The same turns and mirrors carry the whole set onto itself and the rows of a family onto each other. Which other rows belong to the same family as each row named below? List them in the order they appear above.
These 15 rows form 5 families of 3 rows each.
Q70: [-3.09 -1.58  0.51  0.29 -0.89  2.71  0.23 -0.63  0.56  1.69 -1.15 -1.23
 -1.51  1.88  1.97  1.05 -0.42  0.16 -0.35 -1.33  0.59  0.60  3.15 -2.49
 -2.06  2.20 -3.22 -0.34  0.74 -0.92  0.44  0.49 -0.75  0.74 -1.73]
Q569: [-2.31 -2.18  1.68 -0.79  0.10  2.55  0.28 -0.24  0.00  2.54  0.71 -1.50
 -0.56  1.32  2.18  1.11 -1.71  0.43 -0.52 -1.76 -0.25 -1.29  1.47 -2.62
 -2.42  2.61 -1.61 -1.11  0.33 -0.33 -0.77 -0.10  0.87  0.32 -1.30]
Q456: [-0.03 -0.99  1.26 -0.38 -0.88  0.80  1.02  1.82 -1.93 -1.31 -0.98  1.33
 -1.08 -0.53 -0.22  0.61  1.03 -0.65 -0.87  0.75 -0.71 -1.06  0.90  0.49
  0.02 -0.63 -3.39  0.54  1.64 -0.07 -0.31 -3.25  1.59 -0.62 -0.66]
Q46: [-0.94 -1.10 -0.14  0.15 -2.14 -1.17 -0.13  2.16 -1.31  1.60 -3.45  1.78
 -2.20  1.02 -0.32 -0.01  1.60 -1.11 -0.61 -0.35 -0.84 -1.33  2.69  0.86
  0.91 -0.70 -2.79  1.23  1.00 -1.28  0.69 -2.88  0.08  1.01 -0.30]
Q567: [-2.36 -0.79  0.34 -0.25  0.67  0.13  0.64 -1.30  0.53  1.83 -0.71 -2.37
  0.39  0.88 -2.03 -0.77  0.88 -0.49  4.74 -2.74 -1.23 -0.53  1.61 -1.23
 -1.18 -2.02  0.12  1.61 -0.36 -0.48  0.14 -1.05 -2.07  0.07 -1.16]
Q152: [-1.73  0.83 -0.30 -0.48 -0.77  0.46  0.37 -1.64  3.60  1.69  0.31  0.96
 -1.15 -1.01 -2.04 -2.99 -0.29 -0.29 -0.04  0.28 -1.33 -0.01  0.91 -0.20
 -1.29  1.31 -2.80  1.91 -0.11 -1.06  0.06  0.87  0.90  2.43  0.11]
Q443: [ 1.93  0.49  0.01  0.14  0.63 -0.22  1.27  0.07 -0.46  0.09 -0.86  0.40
  0.69 -2.37  0.88 -0.40 -0.71  1.42 -1.59  1.76  1.57 -0.47  2.34 -0.55
  0.28 -0.01 -2.21 -0.96 -1.35 -0.42 -1.79 -1.54  0.91  1.01 -1.64]
Q679: [ 2.00 -0.01 -0.79  0.14  0.34 -1.66  0.79  0.72 -0.41  2.63 -1.67 -0.44
  0.19 -1.68  0.86 -0.02 -0.88  2.17 -1.74  0.14 -0.05 -1.36  3.06 -1.02
  0.74 -0.22 -0.07 -0.90 -1.37 -1.40 -1.91 -2.54 -0.26  1.07 -1.73]
Q744: [-0.08 -1.37  0.54 -0.81 -1.23 -1.24  1.07  2.98 -2.04  1.60 -1.42  0.05
 -0.80  0.03 -0.48  0.78  0.69 -0.29 -1.23 -1.54 -2.42 -2.15  1.39  0.09
  0.23 -0.60 -0.61  0.32  1.13 -0.93 -0.59 -4.54  0.24 -0.63 -0.89]
Q50: [ 1.18  0.25 -1.20  0.92 -0.34 -1.57  0.01  0.30 -0.10  1.83 -2.93  1.28
 -0.46 -0.63  1.21 -0.90  0.02  1.36 -1.49  1.48  1.42 -0.10  4.04 -0.10
  1.23 -0.57 -2.39 -0.42 -1.32 -1.38 -1.22 -1.13 -0.46  2.03 -1.40]
Q489: [-2.69 -0.97  0.99 -0.38  0.42 -0.03 -0.17 -1.88  1.04  1.29 -1.22 -0.57
  0.22  1.49 -1.80 -1.66  0.34 -1.79  4.80 -1.51 -0.36 -0.78  2.01 -0.85
 -1.06 -1.54 -1.67  1.19 -0.90 -0.51  0.57 -0.39 -0.76  0.98 -0.58]
Q669: [-0.66  1.29 -0.38 -0.22  0.30  1.74  0.69 -1.33  2.33  1.58  1.66 -0.92
 -1.32 -2.33 -2.13 -1.20  0.29  2.70 -0.41 -0.71 -2.94 -0.79 -0.40 -0.34
 -1.08  0.74 -0.37  1.74  0.89 -0.51 -0.92 -0.05  0.33  1.07  0.07]
Q55: [-1.75 -0.80  1.20 -0.34  1.45  1.60 -0.05 -1.80 -0.02  0.65  0.49 -1.23
  0.38  0.49 -1.52 -0.87  0.67  0.07  4.86 -1.57 -0.86 -1.56  0.76 -0.59
 -0.87 -1.94 -0.45  1.28  0.13  0.17 -0.38 -0.27 -0.05  0.06 -0.29]
Q286: [-1.54  1.03 -1.88 -0.14 -1.29 -0.37  0.83 -0.66  3.41  2.77 -0.78 -1.37
 -1.25 -1.06 -2.52 -1.62  0.13  0.74 -0.48 -1.73 -2.62  0.18  1.78 -0.55
 -1.30  0.77 -0.39  2.30 -0.02 -1.52 -0.04 -0.59 -2.18  1.73 -0.37]
Q613: [-2.36 -1.68  0.28  0.53 -0.54  2.50 -0.57 -0.13 -0.35  3.92 -0.99 -1.63
 -1.92  1.82  2.29  1.41 -0.38  2.06 -0.26 -2.61 -0.59 -1.35  3.01 -2.09
 -0.88  1.55 -0.55 -0.21  0.94 -1.14 -0.37  0.08 -0.97  1.29 -1.07]

Same family as Q567: Q489, Q55
Same family as Q152: Q669, Q286
Same family as Q679: Q443, Q50

